In the rows, zero is written as 128.
Where one turn sends some rows of the set: a few examples, then the rows asked:
vosod: [107  94 153 113 128 130 151 136 116 144 132 140]
fupab: [160  80 156 145 140 143 127 130 147 123 116 157]
pilof: [151 138 131 116 143 142 133 131 119 153 105 132]
vuz: [117  98 128 130 139 115 145 137 160 141 123 172]
Folad: [146 128 146 142 113 145 151 126 103 120 116 126]
Refos: [129 122 158 129 138 152 132 128 109 139 108 119]
pupaz: [134  91 125 132 110 102 138 131 118 146 112 178]
dete: [ 96  98 149 119 133 127 140 138 139 142 123 151]
Guzon: [144 123 132 135 161 163 149 114 144 130 122 145]
didag: [117 104 150 145 118 137 153 119 157 116 134 170]
biz: [167 121 139 159 132 163 162 120 123 134 130 157]
Maz: [119  99 123 139 130 134 119 109 132 150 139 174]
katop: [122 106 146 131 102 127 174 129 113 121 125 140]
lizu: [168  91 127 149 155 143 142 110 122 129 121 149]
Vul: [152  95 152 146 126 130 143 135 149 158 134 189]
nuv: [137  89 141 135 110 115 145 103 127 134 132 184]
gik: [134 108 124 153 112 146 123 113 124 124 145 160]
Letif: [124 134 153 159 149 145 129 138 136 146 113 141]
pof: [158 118 163 138 128 106 176 137 131 131 118 147]
Deni: [128 111 158 119 136 129 175 121 125 137  85 165]
zofiv: [140 116 157 100 106 126 167 120 125 142 119 173]
guzun: [164 131 163 126 113 140 151 116 117 123  92 147]
Nodek: [130 118 167 121  99 134 158 128 127 150 127 180]
ruvud: [156 117 139 147 144 113 126 114 138 127  89 162]
Borun: [130 117 138 138 135 133 164 140 105 167  94 167]
Laza: [142 115 132 166 109 158 130 126 128 115 127 161]
regag: [154 121 176 157 120 141 135 102 115 133 118 156]
viz: [161 115 131 140 137 124 133 145 115 141  85 139]
fab: [148 119 140 126 150 109 138 126 111 172 124 145]
geniv: [157  91 154 107 132 114 163 138 128 156 112 156]
Nesum: [148 126 137 128 140 164 115 121 147 148 120 169]
gepop: [151  87 154 138 131 134 141 126 161 111 128 160]
vavug: [170 112 146 144 110 149 135 106 134 121 104 174]
Fir: [134 104 117 126 116 108 154 149 114 149 111 164]
Sig: [156 118 137 132 136 149 125 135 152 160 136 174]
Pul: [175 103 159 123 137 124 149 131 119 130  98 134]
kunes: [146 100 122 155 146 142 119 142 145 137 100 152]
meb: [119 135 139 130 127 121 154 105 114 125 129 135]
buvem: [121 125 118 108 125 131 146 125 113 162 121 151]
Vip: [132 113 164 144 132 176 125 120 133 140 127 144]
tuki: [116 111 155 141 117 143 149 131 133 162 151 174]
zep: [113  98 148 135 133 133 158 112  93 142 102 151]

nuv moves to didag
zofiv moves to Laza
Where do these go?
biz moves to zep
meb moves to Letif
Nodek moves to gik
kunes moves to geniv
Folad moves to Refos

Where one turn sends some rows of the set: a few examples, then the rows asked:
fedoz: [137 135  79 113 111 132  92 161  98 130 131 154 142 129 115 108 112 181
 131 122 125]
pozab: [104 127  98 143 121 118 100 112 147 136 117 120 154 123 132  92 107 143
 154 128 144]
vamo: [122 156 104 114 111 125 129 146  89 140  95 124 175 129 110 120 119 160
 112  80 131]
sol: [118 150 102 122 111 151  87 141 119 131 143 149 132 141 109 111  95 169
 119 153 137]
Mol: [116 146 108 134  94 135 107 116 100 109 126 140 156 108 166  95 133 147
 153 145 142]
galef: [132 113 123 136 118 113  95 120 124 117 121 119 139 130 144  98 108 129
 155 113 127]
pilat: [130 143  91 106 106 134 110 122 105 122 129 140 106 129 127 125 106 171
 116 126 127]
Baf: [112 161 147 113 109 162 125 121  94 136 106 115 145 129 114 130 111 141
 109 111 138]
domi: [133 168  88 149 102 121 103 119 126 126 122 139 168 107 154 103 119 148
 157 128 130]
mupa: [135 155 119 153 101 108 104 125 112 107 140 141 161 137 159  88 113 148
 145 137 133]
dal: [112 160 149 125 106 165 123 129  87 141 118 119 155 130 117 132 120 143
 108 115 150]
tifo: [124 158 139 142 119 136 123 159  90 154 126 127 180 147 105 107 117 166
 117 106 148]
bedam: [103 108  98 125 107 123  84 130 120 110 112 130 168 122 140  95 119 128
 146 121 141]
zeral: [122 164 107 122 107 132 133 138  89 146 103 122 172 124 117 134 124 157
 108  83 141]
Kuzon: [114 156 143 135 123 145 118 157  97 152 119 126 178 148  96  96 110 166
 122 118 145]

sol moves to pilat
domi moves to mupa
pozab moves to galef
Where do these go?
tifo moves to dal
Kuzon moves to Baf

Where one turn sends some rows of the set: a few examples, then the rows asked:
boriv: [ 90 107 147 134 123 155 123 125 127 116 147 126]
siga: [132 150 126 109 118 111 147 146 137 136 148 132]
sem: [128 120 155 118 160 117 110 123 106 135 130 143]
zade: [121 122 116 114 135 120 114 128 135 102 122 127]
rom: [ 95 116 134 111 134 139 155 101 111 147 110 148]
Gosom: [122 129 160  90 124 127 164 129 123 140 151 140]
meve: [ 91 115 146 147 101 138 114 117 127 141 144 123]
lalod: [134 123 178 122 112 119 141 115 137 148 145 116]
zak: [128  97 123 117 136 133 118 106 131 122 112 119]
vimo: [120 157 137 140 131 112 151 117 109 137 161 141]
Funa: [138 147 152 128 119  97 138 110  98 134 126 129]
Mopo: [130 134 119 124 123 148 132 135 117 119 138 100]
fid: [ 81 120 131 130 141 126 140 117 113 149 104 125]
butar: [119 129 116 142 115 134 149 153 133 145 143 144]
duzu: [139 120 134 119 110 111 149 127 106 131 169 140]
nopu: [ 97 133 116 121 143 111 125  94 118 133 129 154]
neza: [120 113 132  97 101 140 157 131 137 127 131 150]
gam: [ 97 121 130 119 113 131 113 126  86 144 150 130]
mik: [110 108 123 114 147 133 173 117 130 132 137 120]
zibom: [114 144 159 128 124 111 168 107 131 124 156 127]
Topo: [ 93 111 138 147 124 153 116 128 118 121 143 140]
lil: [ 95 121 133 101 147 141 145 106 101 150 122 134]
Pob: [129 105 106 117 124 139 118 113 127 126 116 128]
tagok: [138 140 145 112 103 112 165 120 111 131 133 115]
zub: [132 113 162 123 120  95 139 106 115 123 157 140]
kerur: [ 99 129 165 120 140 108 115 116 145 126 140 120]
zas: [103 127 160 100 103 130 141 101 144 141 125 119]
mumon: [120 128 147 148 116 122 122 103 135 108 109 131]
keluv: [129 110 118 128 136 125 132 135 139 105 115 128]
rak: [ 78 123 122 115 129 134 147 121 117 147 112 120]
tiba: [131 137 159 130 139  91 138 127 143 132 129 136]
Bimi: [131 133 134 142 136 135 129 130 102 169 126 135]
ruf: [100 109 147 151 115 145 122 129 120 145 148 110]
gabi: [ 99  89 165 135 110 128 151 116 115 132 127 128]
supo: [125 138 159 119 135 111 137 120 108 147 138 170]
Maneg: [138 144 144 130 102 123 123 126 116 161 150 141]

Mopo moves to gam
ruf moves to lil
Where do these go?
neza moves to butar
tagok moves to duzu
tiba moves to lalod
Topo moves to fid

